Each row is where one point has got to under a steady rotation. How many ticks took it there?
The counts run from 0 to 1107.
[119 135 137 141 122  99 131 121 123 161 153  66 154  78 117 151  96 140
  89 138  68 141 169 107 140 184 123  86  92 134 107 126 115 118 113 157
 112 110 145 131 126 173  88 143]
867
[136 109 125 139  93 120  76 134  91 153 127  79 158 169 135 115 104 124
 114 100 178 100 140 161 126 169 101 167 122 102 139 108  85 128 148  81
 104 131 119 141 170 129 133 107]
591
[106 101  88 122 113 129 131 131 121 167 163 104 120 165 109 156 142 175
 136  94 116 121 130 139 177 148 126  98 124  84 100 128 134 118 128 174
 126 109  84 209 133 131 132 159]
1047
[114 121 129 107 113 110 107 104 149 170 164  96 137 158 123 160  88 159
 142 115 152 143 109 101 181 164 135 115 114 120 123 101 118 161 137 174
 109 155 160 153 140 104 131 195]
209
[140 104 131 119 101 153  59 109 115 159 145 109 158 187 127 109 130 114
 155 141 168 140 130 174  80 136 102 173 147 120 138 141 154 118 146  95
 150 134 145 150 154 112 137  94]
13
[146 106 107 119  88 143  77 119 107 151 152 107 168 176 110 132 123 120
 163 150 172 133 126 178  96 127 105 162 157 103 117 141 169 136 165 107
 164 134 130 163 149 126 127  96]
12
[121 100 108 116 153 141 152 125  98 180 146 114  63  90 177 149 141 152
 122  96 120 127 121 139 163 121  91 146 114  91  99 139 126 127  87 164
  88 101 110 150 136 161 119 152]
755
[ 65 131 116 133  90 111 197 110 139 132 118 171 143  88 113 177  94 161
 132 137 108 152 120  91 120 119 141 141 133 147 161 109 150 151 145  93
 163 100 108 104 150 154 130 134]
908
[ 90 111 168 153 108 112 120  85 128 119 143 108 155 135  88 120  60 125
 135 130 114 134 168 147  78 148 148 125 123 174 173  99 155 122 142  97
 159 123 139 128 133 114 133 127]
406
[122  76 144 136 118 124  69  83 113  98 138 132 130 157  67  83 106 121
 105 143 129 164 175 130  95 132 118 153 115 126 145 145 143 112 170 140
 168 177 154 105 117 115 133 120]
196
[174 112 118 134 127 161  70 134 108 131 127 168  97 192 117  73 145 111
 135 166 147 137 142 152 131 113 109 125 136 106 142 177 161  96 132 158
 145 138 162 145 117  97 125 112]
851
[127 100 163 130 156 150 102 104 133 133 157  73  85 137 151 102 119 112
 147 103 165 131 117 180 140 120 110 109 128 119  91 123 136 123  73 187
  80 143 151 158  94 102 108 129]
99
[106 162 111 125  85 104 165 133 119 151 126 155 169 108 118 180  96 145
 153 159 115 122 121  98 126 130 152 119 134 168 167 118 153 139 149  82
 171  89 123 130 164 158 125 135]
620
[135  76 166 124 135 130  67  90 117 108 129 117 129 149  87  69 101 111
  97 130 126 156 187 126  98 137 106 166 107 129 150 135 131 114 165 135
 136 169 159  88 121 100 133 120]
197
[149 131 152 116 166  99 113 134 119 114 132  99 147 135 150 137 107 103
 115  78 176 112 136 129 119 130 110 171 116 151 144  80 102 165 150  96
  99 166 132  72 154 111 174 141]
126
[151 129  95 115 133 134 104 145 101 108 116 187 103 124 148 151 181  91
 134 105 218 118  87 139 157  90 114 129 146 141 132 143 120 142 139  88
 137 137 103 111 115 160 135 108]
344
[132 115 125 168 108 151 141 138 118 116 130  82 134 178 112  90 106 146
 154 144  87  89 153 173  76 126 136 134 142  91 106 133 145  92 119 136
 130 110  95 181 142 105 134 115]
766
[132 130  82 138 114 143 125 136  92 190 141 109 105 104 160 158 151 139
 129 149 124 124 110 137 168 141 114 106 130  95  95 158 129 112  95 151
 107  87 103 188 129 182  77 120]
468
[122 113 118 101 132 123 131  97 114 193 153  83 148 132 126 121 113 171
 112 142  61 130 164  95 141 171 122 131  95  94  98 124 107 106 137 133
 120 100 137 145 171 147 123 173]
289
[157 124 148 130 120 160  70 118 111 144 119  92 159 138 153  94 142  83
 119 129 171 129 123 166  84 140  94 183 141 117 114 148 124 129 121  91
 117 143 148 112 146 128 108  74]
15
[175 128 123  91 153 126 116 125 119 120 136 159 140 179 139 137 175 116
 166 104 180  79 117 137 119 101 149 129 140 156 138 124 144 126 169  74
 155 124 109 131 135 111 188 135]
340
[ 98  92 165 109 115 115  94  73 110 133 116 110 167 119 118 112  87 121
 106 114 135 153 170 116  87 161 121 164 111 156 172 106 119 129 168  64
 146 134 140  80 161 129 123 125]
119
[119 130 151 134 169 137 171 133 151  98 106 135  69 122 150  83 149 134
 100  91 105 125 130 115 150 116 133  95 120 119 120 143 103  99  82 161
  83 123 115 134  91 102 113 135]
355
[100 128 132 106 131 147 175  98 138 161 130  67 143 101 186 148 135 146
 143 121 125 114  94 132 110 132 131 179 144 109  99 115  91 137 109  82
  94 104 106 138 172 140 116 128]
218
[142 125 119 147 140 113 114 147 130 112 154  81 108 108 133 144 130 108
 113  93 182 129 106 144 169 125  99 137 137  99  67 110  94 170 102 185
  83 172 111 130  97 148 118 123]
966
[127  85 144 107 112 128  83  84  80 162 138  85 146 137 141 124 117 111
 131 112 185 121 142 160 107 156 106 178 127 129 143 121 109 126 151  61
 133 124 110 133 164 157 123 122]
879
[183 148  89 167 133  88 147 162  71 138 144 122 127 105 111 163  99 122
 130 153 104  92 182 148 118 112 125 141 119 136 132 131 135 129 146 115
 141 101  92 116 151 189 143 135]
82
[146 145 122 139 156 100 151 143  99 137 138 104 124 144 114 119 108 147
 129 127  43  99 203 139  84 131 124 116  94 122 142 123 155  90 142 127
 138  91 109 131 161 126 162 154]
79
[132 132 110 140 110  92 112 127 137 132 171 104 133 117 107 179  88 134
 127 128 162 148 107 102 196 143 130 120 117 125 105  94  99 199 138 170
  98 158 148 124 131 142 129 168]
207
[133  90 151 103 131 148  63 111 135 123 131  96 163 181 119 113 148 115
 126  86 169 143 117 155  91 138 102 173 144 123 113 109 136 146 164 106
 141 172 132 122 132  87 153  98]
884
[187 118  97 124 137 121  69 132  53 175 142 126 103 135 149 136 119  99
 123 138 160 119 168 149 136 142  81 158 106 130 143 140 145 123 149 122
 124 106 128 128 159 172 138 128]
87
[121  97 128 112 131 125 149  74  98 168 157  65 129 140 135 146 108 158
 157 126 104 117 158 152  82 116 125 192 122 105 107 101 131 127 149 102
 134 104  95 142 169 135 149 145]
295
[159 130 136 147 111 152  85 142 142 104 131 122 161 131 118 116 141  77
 145 157 173 153  92 157  94 107 104 186 164 114  94 136 136 165 134 122
 131 175 156 102 116 118 117  68]
17
[155 158 134 132 164 143 146 132 138 112 106 147  88 112 166  92 174  98
 113 138 118 101 103 103 172 114 151  79 132 130  91 160  88  96  83 145
  82 121 129 136  89 125  95 127]
644
[114 116 167 129 129 144 107 115 164  94 127 101 103 176 144  90 102 120
 140  91 185 112  91 148 142 122 137 140 147 133 141 100 106 139 109 147
  82 174 150 133 114  62 135 141]
891
